Named turns come first, each shown by rows before and after it. Which turns, in which order, take the first row of each pair that follows to the second? Write the first one first, as in the answered first pair.
j374 (before => after):
[ 24.9 -16.9   1.2 -31.0   2.7  25.3   7.6  -4.3] => [ 12.0 -15.0 -11.3 -41.7  27.9  17.9  -3.6  -7.3]
[  5.3 -10.3  -5.6 -16.6  -2.9   7.7   5.1  10.0] => [  2.2 -12.0  -9.2 -22.5   6.6   4.3   1.0   7.9]
[-22.9   8.0 -18.5  13.7  10.8 -25.2 -12.9 -14.0] => [-20.0   2.9 -15.3  24.0  -9.4 -28.1  -2.3 -16.4]
j490 (before => after):
[  5.1  -5.4   7.3  13.0 -13.8   5.4  -8.0   4.4] => [-11.1  -9.8  -4.0   8.2  -0.4  -0.9  -6.8 -14.4]
[10.8 11.7  5.4 -3.0  7.8  0.9 -7.2 16.4] => [ -4.4   7.9   8.1  17.2  -9.8 -14.7   2.6   4.2]
[-15.2  -4.8  -1.2  17.9 -10.6 -18.6  -2.0 -10.4] => [ -5.2  -7.3 -10.1 -12.0  23.0   0.8 -12.8  -7.7]
j711 (before => after):
[-20.5   5.3  -5.4  23.7 -15.5 -38.0  -7.9  -3.5] => [  4.3  -1.3   8.3  26.9 -36.4 -12.7  11.6   4.4]
[ 14.9  -9.8   4.6  18.0 -30.0  15.1   1.2  -3.6] => [ 27.7  -8.7   5.2  -2.7  -4.3  26.5 -13.9   8.0]
[ -8.7 -33.1 -15.2  -9.8  10.5 -13.6   4.6   2.6] => [ -8.2 -31.1 -13.7  -1.7   0.6 -14.3  10.7   0.2]
Now pairs of rows:
(2 to 3 turns a pair)
[ 33.5 -30.3   9.0 -23.3   1.9  35.8  34.8 -37.7] => [ 40.8 -15.8   7.8 -43.3  26.8  38.5   9.1 -11.2]
j490 then j711
[29.6  7.0  6.9 -0.1  3.5 23.9 -8.8 37.5] => [-27.0 -12.5 -21.3   2.0  33.0  -1.7  -6.5 -24.8]
j490 then j490
[  2.3 -15.7  -9.5 -20.4  18.3  20.4  15.5 -25.1] => [  0.1 -10.3   3.4  16.3 -28.2   7.9  25.6 -16.4]
j490 then j490
[24.4 19.4  7.2 -2.8 -7.4 16.6 -1.2 25.7] => [ -9.3  -5.4  -8.7   6.7  -5.8  -1.1  25.1 -33.3]
j490 then j711 then j490
[ 15.6 -20.4  -5.8 -19.3  29.4  45.4  18.7 -30.1] => [ 31.0 -24.9  12.0   1.5  -6.5  50.2  29.8 -13.1]
j490 then j490 then j711
[-39.1  -9.4 -17.8   0.7   5.0 -14.3   4.5 -35.7] => [-29.0   8.5 -21.6 -17.5  31.0 -10.3 -26.1  -7.8]
j490 then j711
[ 10.7 -16.1  -4.5 -36.5  32.0  31.3   5.2 -20.3] => [ 24.8 -23.8  13.1  -5.4 -27.5  33.3  28.0 -15.9]
j490 then j490 then j711
[  5.9 -37.3  12.7 -15.2  -3.2  32.9  40.1 -51.1] => [ 27.4 -29.8  29.7   1.3 -34.2  39.2  41.3 -22.6]
j490 then j490
[ 18.0   2.6  -5.2 -19.9  19.7  12.5  -7.0  10.6] => [  7.1   2.2 -12.3 -19.7  28.4   9.7  -5.8  -1.8]
j490 then j490 then j490
[ 16.3   8.1  17.3   9.1 -21.0   6.4  -9.5  30.0] => [ 26.4  -6.5  15.3  -3.5 -11.4  26.4   7.4  10.8]
j490 then j711 then j711
[ 26.7   6.8  17.0  -6.7 -17.3  14.0   4.0  23.6] => [ 27.7  -2.5   9.6 -25.6   3.6  21.2  13.4  10.6]
j490 then j711 then j711
[-43.3  -3.3 -10.8  -8.7  43.6 -15.1  -4.3 -37.0] => [ -1.0  15.8  26.2  39.8 -50.2 -13.8   3.0  27.2]
j490 then j490
[ 40.1 -21.0  11.9 -25.6  12.2  49.1   3.8  36.0] => [ 41.6 -25.2  22.3  -5.6 -19.3  42.5  15.1  31.4]
j490 then j711
[  5.7 -19.5  -8.2 -14.5   3.8  14.9  20.9 -34.0] => [ 25.3  -1.8   8.3   8.8 -33.6  13.9  13.3   8.7]
j490 then j374 then j490
[ 13.1  -6.9  12.0  21.6 -30.4   7.9   3.4  36.3] => [ 24.4 -24.7   9.3  -8.1  -5.1  36.3  23.5   5.0]
j490 then j711 then j711
[-14.9  33.9   3.5  21.1  -9.2 -14.2 -10.8  15.5] => [-21.4  17.9 -14.6 -11.8  34.4   0.4  -1.6 -18.4]
j490 then j711 then j490
[ 25.0  15.1  18.2  -2.2 -16.5  13.0   1.2  38.7] => [-18.5  -2.0 -13.5 -19.4  37.8   0.0   0.8 -23.1]
j490 then j490
